The rows of R fall into several groups, and each row is roughly a mix of its group's hidden directions.
R:
-242; -2; 306; 46; 110; -136; 250; 224; 189; -157; -43
-143; 226; -50; 55; -348; 146; 43; -90; -319; -137; -99
398; -105; -177; -48; 67; -232; 95; -212; -203; 57; 1
230; -122; 287; -33; -240; 87; 24; -200; -33; -131; 290
68; -105; 115; 181; 254; -1; 142; 290; 322; -158; -11
-135; 62; 122; -416; -84; -33; -161; 85; 190; 268; 7
220; -23; -80; 80; -50; 70; -223; -364; -237; 212; -81
66; 156; -38; 199; 74; 265; 20; -62; -346; -256; 155
-74; 217; 314; -207; -64; 232; 284; -130; 73; 65; 3
282; -186; -145; 316; -45; -17; -250; 3; 237; 42; 37
-49; -75; 24; -194; -48; 108; -76; 225; -261; 195; 370
203; -120; -72; 153; -136; 86; 362; 86; 304; 99; 92
91; -58; 244; 65; 282; -283; 61; 148; -309; -14; 52
-203; 74; 107; -400; -218; -99; -31; 78; 34; -254; -104
-143; -59; 48; 39; 47; 214; -203; 263; -97; 276; -297
-85; -29; -120; -200; -123; 244; -61; 126; -363; -206; -167
253; -274; 164; 55; -133; -55; 129; -249; -31; 288; 88
129; 53; -2; 35; -468; -104; 45; -254; -189; -25; 78
9; 102; -242; -249; 31; 203; -343; 252; -14; 2; 70
74; -85; -255; -281; -159; -109; 85; 200; -130; 318; 6
-26; 119; -324; 224; 280; 173; 33; 243; -103; 86; 57
95; -337; -236; 78; -88; -84; -196; 169; 248; 52; -169
106; -63; -147; -209; -123; 9; 45; -315; -364; 46; 168
40; -37; 365; 11; 173; -20; -313; 160; -7; 141; -221
-193; -240; -351; -220; 96; 125; 16; 181; 37; 149; 107
-393; 145; 265; 0; -102; 197; -135; 198; 71; 36; -36
-61; 253; -23; -86; -24; -132; 299; 115; -28; -62; 398
253; 12; -236; 190; -208; 88; -343; -29; 63; -116; 127
-242; -282; 203; 69; -47; 120; 125; 259; -201; -51; 182
175; -167; -248; 168; -60; -257; -141; 43; -335; -8; -88
-61; 277; -150; 44; -367; 28; 262; -38; 39; 136; -171
-151; -128; -260; -267; 120; -179; -96; -127; -220; -243; -45
-22; -99; 286; 308; 87; -169; 263; -236; -9; 52; -94
102; -48; -245; 98; -100; -87; -56; -387; -319; 36; -56
-17; -157; 1; 195; 143; -83; 97; 275; 417; -86; -51
-117; -242; 162; -53; 66; 124; 304; 171; 223; 35; 256
-116; -142; -34; 238; -75; -210; 65; -76; 241; -132; -364
97; -59; -125; 158; -48; 94; 307; -58; 264; 33; 356
-337; -268; 40; 203; -132; -73; -50; 291; 55; -83; -108
24; -45; 327; 190; 203; -11; -91; -267; 91; 107; 269
-1; 101; 171; -82; -221; -21; 225; 186; 299; -6; -299
41; -160; -196; 220; 86; 361; -54; -255; 183; 75; -34
222; -95; -264; 279; 186; 140; -113; 57; 2; 208; 200
112; -190; 206; 122; 50; 83; -291; -314; -188; 130; 93
-197; 215; 154; -211; -313; 179; -46; 168; -147; -65; -143
-325; -176; -86; -190; 286; -32; 3; 40; -286; 98; 55
186; -107; -300; 180; 172; 121; -214; 40; 1; 134; 285
66; -43; -231; -297; -51; 137; 252; 195; 257; 81; -126
277; -52; 17; 145; 89; -274; 207; -186; 138; 61; -275
-70; 257; -197; -95; -117; 194; -291; -118; -269; -69; 115
136; 224; 103; -201; 55; -46; -175; 185; 30; 404; 70
54; -85; -196; 223; 215; 379; -124; -52; 167; 143; 70
67; -208; -438; -67; 153; -95; 155; 3; 131; 51; 198
-101; -50; 162; -121; 156; 241; -270; 224; 315; -33; -17
14; 66; -111; 89; -222; -44; 98; 41; 245; 366; -281
57; 44; 423; 119; 228; 104; -144; -43; 138; 210; 110
-16; -83; -77; -84; 439; -11; 47; 142; 341; -87; -25
-118; 185; -28; 102; -62; -32; -47; -248; 297; -136; -353
-93; 260; 290; -62; -247; 183; -170; -13; -249; -75; -58
-139; 237; 133; 211; -40; 203; -318; 236; -148; -13; 19
84; 162; -160; -294; -107; 71; -95; -352; -227; 59; 96
159; -89; 284; 138; 274; -57; 147; 335; 114; -11; -27
96; -122; -266; -328; -89; -86; 106; 215; -31; 289; 7
-168; -189; 172; 92; 109; 136; 231; 238; 284; -144; 124
426; -82; -190; 106; 178; -198; 48; -93; -150; -130; -52
21; -103; 69; 77; 119; -157; -192; 35; 144; 446; 202
139; 91; 206; 240; -143; 160; 122; 181; 292; 229; -12
76; -226; 202; -139; 147; 27; -177; 118; -195; 133; 346
90; -274; 112; -40; 376; -73; -165; 168; 162; 166; 78
-232; 52; 189; -45; 94; -78; 224; 236; 242; -185; 227
38; -186; 135; 158; 36; 15; -311; -43; 266; 330; -10
162; -201; -74; -185; 51; -237; 273; -318; 116; -48; -54
-207; 110; 255; -200; -183; -155; 234; -55; -34; -171; -231
47; 151; 30; 82; -323; -26; 124; -256; -201; -317; -7
-10; 114; -137; 25; -186; -81; 517; 43; 47; -55; 106
-69; -72; -369; -111; 233; -286; 56; -26; -76; -233; 30
-187; 160; 21; -4; -252; -40; -247; -166; -294; 60; -233
76; 253; 160; 187; -137; 143; 237; 250; 194; 171; 68
-198; 171; 189; -109; -154; -153; 394; -117; 19; -155; 51
-154; 69; 79; -347; -45; -93; -378; -2; -148; -160; -57
-94; 163; 207; 66; -212; 353; -231; 162; -97; 127; 45
246; -205; -226; 118; 57; -43; 144; -143; -292; -201; 141
29; 173; 429; 129; -178; 238; -73; -31; -81; 162; 13
27; -84; 261; -211; -307; -149; 102; -169; -204; 1; -205
-83; 222; -214; -8; -413; 34; 76; -223; -124; -116; 32
58; 22; -136; -231; 54; 9; -424; 194; -33; -27; 249
-67; 336; 81; -26; -56; -16; 461; 79; -32; 49; 92
20; 64; 156; 191; 97; -288; -51; -197; 17; 88; 389
-13; -41; -405; 93; 236; -13; 35; 214; 251; -33; 134
41; -68; -337; -103; -59; -305; -16; 98; -183; 177; -241
294; 86; -266; -24; 52; -111; -146; 136; -91; 287; 219
-336; -167; -131; -271; 300; 7; 42; 35; -173; 63; 36
-102; 137; 188; -293; 24; 264; -130; 126; -200; 26; 256
426; -42; -186; 0; 131; -242; 92; -219; -43; 17; -85
-61; 1; -308; -314; -117; -13; -285; 104; -70; -190; 121
-52; -8; -404; -14; -34; 26; 137; 372; -30; -110; -144
-49; -120; -235; -133; 161; -199; -164; -225; -267; -232; 39
-84; 157; -154; 106; 47; -216; -4; -168; 274; 214; 308
-282; -104; -146; -126; -39; -90; 133; 146; 187; -363; 126
232; 130; 86; 318; 161; -76; -206; -226; 114; -206; 17
6; -26; 137; 215; 227; 9; 88; 8; 209; 44; 434
-77; 189; -94; -23; -296; 33; 65; -116; -388; -228; 2
-80; -144; 56; 284; 144; 145; -255; 271; 143; 216; -28
121; -208; 250; -11; 165; 133; -15; 187; 292; 268; -34
-156; 158; -279; 29; -187; 117; -239; -233; -166; -202; -50
-275; -259; 24; 196; -148; 78; 191; -130; -134; -276; -40
-90; 164; 63; 336; -19; 39; 3; -141; 226; -115; -348
178; 326; 119; 258; 57; -169; 55; -142; -191; -172; 139
154; 268; -180; 70; -24; -147; -309; -141; -125; -18; -270
-154; -41; 5; 226; 223; 92; -280; 38; 189; 32; -330
113; 322; 67; -29; -55; -32; 104; -292; -240; -213; 186
-89; -9; 396; 27; 89; 211; -92; -146; 181; 86; -267
-15; 128; -131; -233; -139; 135; -52; -383; -270; -61; 90
49; -78; -190; -58; -198; 78; -17; -72; -136; 12; -492
-74; -32; -388; -73; -189; -202; 176; -42; -177; -227; 68
6; 41; 249; -27; -246; 185; 193; 194; 237; 230; -129
-70; 327; 92; 126; -134; -156; 297; -34; -94; 170; 232
-190; 163; 211; -254; -58; 16; -267; 223; 91; 223; -69
-5; -276; -62; -112; 14; 125; 159; 113; -188; -18; 421
-46; -290; -144; -11; -95; 44; 155; -199; -311; -243; 148
-64; 10; -2; -387; -93; -78; -369; 160; -24; -157; 54
-102; 112; -304; 34; 121; -393; -9; 13; -254; -14; -92
-53; 176; -395; -85; -83; -256; 198; 2; -119; -77; -176
219; 274; -67; 126; 70; -175; -112; -170; 139; 18; -346
134; -1; 244; 340; 150; 86; 183; -67; 54; 279; -130
242; 309; -51; 222; -272; 80; 111; 132; 64; 9; 198
72; -20; -379; -67; 5; -357; 87; 19; 109; 125; -208
-28; 40; -367; -233; -190; -102; 109; 141; -67; 291; -22
95; -135; 23; 412; 258; 5; -211; 61; 99; 162; 107
64; 133; -164; -356; -88; 109; -36; -324; -90; 101; 201
-166; 153; 62; -314; -134; -98; 132; 346; 20; -176; -101
-151; -374; -9; -151; 273; -54; -202; -187; -36; 4; -139
-305; 152; -5; -293; -165; 102; 45; 274; -51; -89; -179
-61; -10; 105; 17; 143; 333; -26; -83; 376; -238; 85
-203; -56; 199; -168; -161; 42; 180; 271; 104; 165; -275
-11; 173; 242; -156; -294; 247; 215; 63; 172; 110; -85
-66; 198; -369; -100; -7; -200; 253; -24; -63; -220; -114
102; -188; 92; -69; -206; 239; -74; 151; 150; 338; -188
69; 130; -138; -25; -305; 51; 289; -124; 127; -225; -237
-65; 61; 261; 280; 152; 91; -110; -202; 68; -341; 2
In each list below, two rows fit none of the groups, and each other row fits one group, some only roughly. Which are they? Name them in the order they come.
- z_170: -227; 251; 279; 75; -7; 158; -264; 143; -137; -97; -135
- z_163: 236; -214; -229; 100; 60; 154; -198; 236; 159; 113; -187
- z_493: -71; -331; -180; -306; 42; -80; -58; -61; 193; -98; -238
- z_599: -27; 25; -256; -26; -116; 126; 50; -18; 227; -18; -456
- z_188: -79; 59; 229; -43; -7; -337; 42; -12; -78; -213; -358
- z_605: 21; 34; 73; 259; 265; -422; 39; -136; 42; -96; 78
- z_30: -119; 65; -81; -16; 232; -23; -392; 48; -292; -24; -196
- z_682: 222; -160; -36; 267; 170; -17; -222; -107; -254; -239; -7
- z_685: -54; 95; 134; -255; -32; 111; -16; 238; -141; -156; -387
- z_968: -247; -42; 92; 33; 40; 155; 172; 34; 454; -158; 6
 | z_682; z_685
- z_733: 237; -168; 135; 111; -111; 101; -83; 180; 138; 197; 354
- z_704: -161; 338; 185; 277; -58; 50; 133; -185; -43; -179; 130
- z_218: 63; -130; -73; 183; 19; 76; -22; -245; 324; -53; -354
- z_115: 274; -252; 99; -121; 179; -243; 17; 167; 165; 223; 16
- z_105: -153; -106; -229; -31; -67; -194; 214; 213; 128; -305; 170
- z_172: -45; -67; 135; 65; 126; 45; -24; -219; 267; -23; 438
- z_735: 38; 2; 339; -62; -243; 328; 104; 43; 84; 127; 191
- z_116: -104; 246; 227; 18; -74; -196; -14; 107; -48; -262; -331
- z_324: -22; 113; 443; 19; 189; 44; -7; 80; 190; 100; 243
- z_843: -77; 204; 329; -53; 100; 23; -224; -313; -141; 141; 46
 | z_733; z_218
- z_742: 30; -12; 343; 114; 104; 139; 3; 95; 19; -85; 425
- z_242: 89; -298; 134; -65; 7; 21; -351; 33; 300; -45; 151
- z_444: -199; 59; -69; 120; 286; -147; -165; -192; 47; -69; 351
- z_570: -11; 125; 38; 143; -194; -78; 244; 403; 149; 71; -171
- z_56: -65; 15; 79; 179; 182; -131; -222; -256; 8; -167; 351
- z_652: 74; 49; -122; -284; -150; -7; 285; -28; -174; -286; 199
- z_217: 126; 13; -93; -65; -64; -42; -95; 218; -238; 127; -442
- z_877: -6; 259; 53; -385; 45; 240; 25; -167; -23; 34; 227
- z_978: 196; 52; -269; 93; -232; -72; 305; -75; -18; -25; -280
- z_908: 187; 63; -230; 173; 1; 244; -221; 40; 297; -99; 173
- z_437: -367; 235; 243; -123; 44; 90; 233; -23; 69; -158; 26
 | z_742; z_978
- z_196: 157; -18; 141; 7; 149; -294; 141; -378; 18; -184; -95
- z_423: 124; 244; 409; 37; 30; -59; -162; -177; -127; -8; -195
- z_681: -64; -44; -2; 122; 238; -320; -224; 78; -172; 297; 76
- z_282: 126; -236; -307; -56; -76; -7; 14; -39; 415; -23; -103
- z_290: -88; 132; 66; 188; -52; -190; -27; -79; 221; -29; -446
- z_683: 293; 177; 51; -61; -152; 88; 116; -381; 83; -119; 160
- z_875: -251; -147; -146; -167; 397; -64; -69; -14; 119; -146; -151
- z_894: 88; -118; 384; -27; -7; 23; -199; -185; 308; 58; 130
- z_404: 5; 193; 340; 63; -358; 162; -60; 147; -84; 116; -52
- z_446: -210; 322; 205; 313; -56; 55; 66; -171; -84; -77; 138
- z_580: -32; 25; 92; -119; -325; 99; 136; 151; 112; -233; -334
- z_928: -88; 396; 20; -255; -101; 163; 254; 78; 25; -128; 72
- z_529: -2; 53; 398; 190; -36; 132; -54; -34; 14; 249; 279
 | z_423; z_580
- z_452: 40; 232; 281; 127; -26; 53; -234; -366; 15; 128; -14
- z_907: 51; -18; 247; 165; -50; -149; -196; -116; 18; 309; 310
- z_754: 106; -109; 196; -25; -271; 184; 106; 164; -34; 199; -333
- z_205: 65; 127; 114; 102; 64; 223; 322; 141; 327; 124; 126
- z_997: -59; -79; -294; -100; 332; -215; 242; 37; 189; -32; -5
- z_644: -53; 176; 165; 296; 66; -15; -15; -275; 91; -119; 329
- z_903: 308; -113; -174; -11; -33; -101; -96; 52; 118; 424; -62
- z_784: 78; 11; 94; -190; -105; 298; 215; -164; 349; 111; 33
- z_259: 57; -99; 311; -153; 11; 183; 83; 108; -314; -92; 259
- z_333: -381; 21; 84; -200; 34; 28; -99; 34; 37; -280; -272
- z_558: 50; -9; -3; -4; -177; -387; 251; -129; -133; -100; 261
 | z_452; z_903
- z_481: -17; 112; 190; 26; -98; 272; 131; -184; 241; -207; 272
- z_864: -45; -55; -367; -247; -272; 120; -10; -22; 29; -185; -186
- z_849: -311; 29; 107; -153; 8; 276; 8; 153; 205; -262; 130
- z_471: 223; 110; 37; 183; -265; 309; -70; 2; 113; -233; 159
- z_246: 16; -259; 206; 164; -159; 107; 11; -247; 46; -347; -47
- z_772: 13; -224; 28; 390; -39; -235; 146; 21; -39; -54; -270
- z_174: -59; 364; 76; -22; 0; 323; -161; 4; -241; 9; 168
- z_526: 26; -48; 356; 20; 169; -259; -162; 58; -8; 19; 322
- z_256: 266; -269; -9; 246; -22; -53; -166; -213; -103; 189; -181
- z_467: -43; 419; 42; 35; -114; 23; -154; 11; -282; -244; 47
 | z_471; z_246
- z_343: -86; -146; 8; 189; 322; -274; -256; 63; -43; 191; -92
- z_802: -180; 166; 159; 84; 156; -53; -243; -266; 162; -98; -273
- z_750: 74; 183; -177; 152; 74; 336; -110; 123; 188; 87; 279
- z_429: 25; 52; 431; 189; 158; -226; 136; 54; 24; 175; 77
- z_944: 87; -251; 231; -7; 102; 16; -298; 76; -349; 67; 57
- z_458: -20; -64; -298; -47; 311; -224; 10; 5; 323; -58; -96
- z_671: -143; 153; 163; -242; -32; 111; 82; -3; 375; 253; 75
- z_232: 303; 367; -117; -106; -144; -212; -85; -167; -75; -24; 34
- z_933: -254; 158; 58; -305; 76; 2; -281; 196; -98; -173; -105
- z_626: -267; -301; 49; 16; -56; 59; -23; 383; 6; -69; 190
- z_335: 71; 75; 102; 270; 174; -389; 53; -220; 71; -153; 65
 | z_802; z_232
- z_293: -51; -292; -35; 57; 266; -65; -257; -237; -47; 162; -203
- z_230: 377; -104; 98; -34; -76; -53; -209; 30; 76; 241; 280
- z_930: -144; -45; 273; 19; -109; -273; 337; -62; 47; -223; -78
- z_694: -169; 92; 86; 193; -247; 133; -149; 40; -279; 242; -197
- z_574: -16; -56; 71; -82; -94; 38; -88; 31; -545; -157; 62
- z_245: 38; -151; -171; -151; -54; -1; 425; -127; -161; -171; 168
- z_220: 152; -248; -132; -44; -214; -25; 173; 67; -146; 316; 230
- z_392: 257; -154; -415; 87; -61; -110; -36; 133; -165; 65; 152
- z_914: 117; -72; 313; 83; -149; 137; -75; -251; 102; -85; 329
- z_775: 18; 212; -92; 196; 384; 105; 12; -71; 248; -112; 171
 | z_293; z_245
- z_412: 15; -263; 305; 89; 73; 94; -236; -124; 249; 41; -200
- z_375: 16; 55; -117; -77; -153; -323; 271; 40; -138; -139; 308
- z_114: -174; -336; 51; -61; 46; 221; -145; 194; 45; 305; -73
- z_248: -394; 69; 133; -48; 70; 114; -118; 299; -169; -21; -172
- z_991: 231; -275; -364; 70; -14; -46; -114; 263; 73; 53; -19
- z_741: -157; -83; 68; 182; 47; 5; 234; -23; 445; -100; -157
- z_832: -214; 296; -83; 72; 94; 53; 399; 57; -143; -56; -128
- z_457: -41; -193; -216; 18; -180; 114; -212; -58; -329; 85; -253
- z_934: -126; 181; 111; 151; -138; 240; -94; -226; -65; -368; -4
- z_887: -64; 70; -12; -196; -54; 173; -31; 413; 66; 16; -321
- z_806: -75; 158; 395; -95; -80; -258; 123; -206; -57; -88; 148
- z_85: 101; 111; -267; 139; 2; 225; -264; 94; 304; -121; 98
- z_815: 189; -149; -378; 20; -127; 121; -87; -51; 125; 24; 317
- z_487: 64; -147; -291; -48; -106; 313; -11; 3; 94; 222; 281
- z_749: 127; -42; 2; 211; 143; 100; 263; -234; 127; 308; -179
 | z_457; z_749
- z_675: 89; 261; -138; -36; -84; 54; -256; -161; -393; -8; -87
- z_726: 18; 54; -354; -139; -68; 362; -92; 212; 144; 28; -26
- z_679: 2; 214; 65; 258; 179; -187; 109; -169; 281; 39; 234
- z_346: -86; -20; 18; 156; 387; -251; -259; -86; -33; 15; 196
- z_155: -40; 78; -118; 37; 216; 418; -246; 152; 74; 133; -93
- z_885: 188; -164; -42; -187; 148; 26; 173; 75; -160; 100; 409
- z_787: 131; 182; 100; -372; -174; 260; 14; 92; -18; -79; 218
- z_942: 173; -94; 62; 259; 45; 188; 271; -30; 267; 226; -123
- z_604: -116; 134; 368; -156; -294; 177; 102; 194; 37; 7; -30
- z_162: -2; -123; -241; 83; 81; 194; -330; 106; 329; -65; -51
 | z_787; z_604
- z_374: -20; 130; -139; -70; -222; -41; -113; 184; -67; 122; -448
- z_189: -379; -25; 352; -69; -122; 59; 32; 3; 153; -84; -190
- z_234: 53; 51; 193; 370; 228; -125; 173; -128; -78; 121; 211
- z_479: 166; 163; 238; 161; 180; -24; -52; -368; 22; -226; 1
- z_745: -120; 267; 128; 121; -52; 88; -162; -199; -62; -200; -350
- z_861: -206; 80; -23; -365; -28; 110; 380; 77; 5; 64; 97
- z_364: 228; -218; -53; 2; 431; 11; -175; 82; -20; 169; 71
- z_868: -55; 413; -80; -234; -114; 178; 211; 61; -43; -118; 127
- z_90: -240; 28; 263; -91; 73; -247; 65; 101; -153; -147; -312
- z_678: 82; -210; -244; -23; -126; -82; 3; 46; -310; 201; 295
- z_239: -101; 292; 89; -16; 143; 45; -163; -82; 129; -391; -173
- z_434: -312; 199; 255; -174; 53; 42; -5; 112; 17; -156; -293
 | z_374; z_364
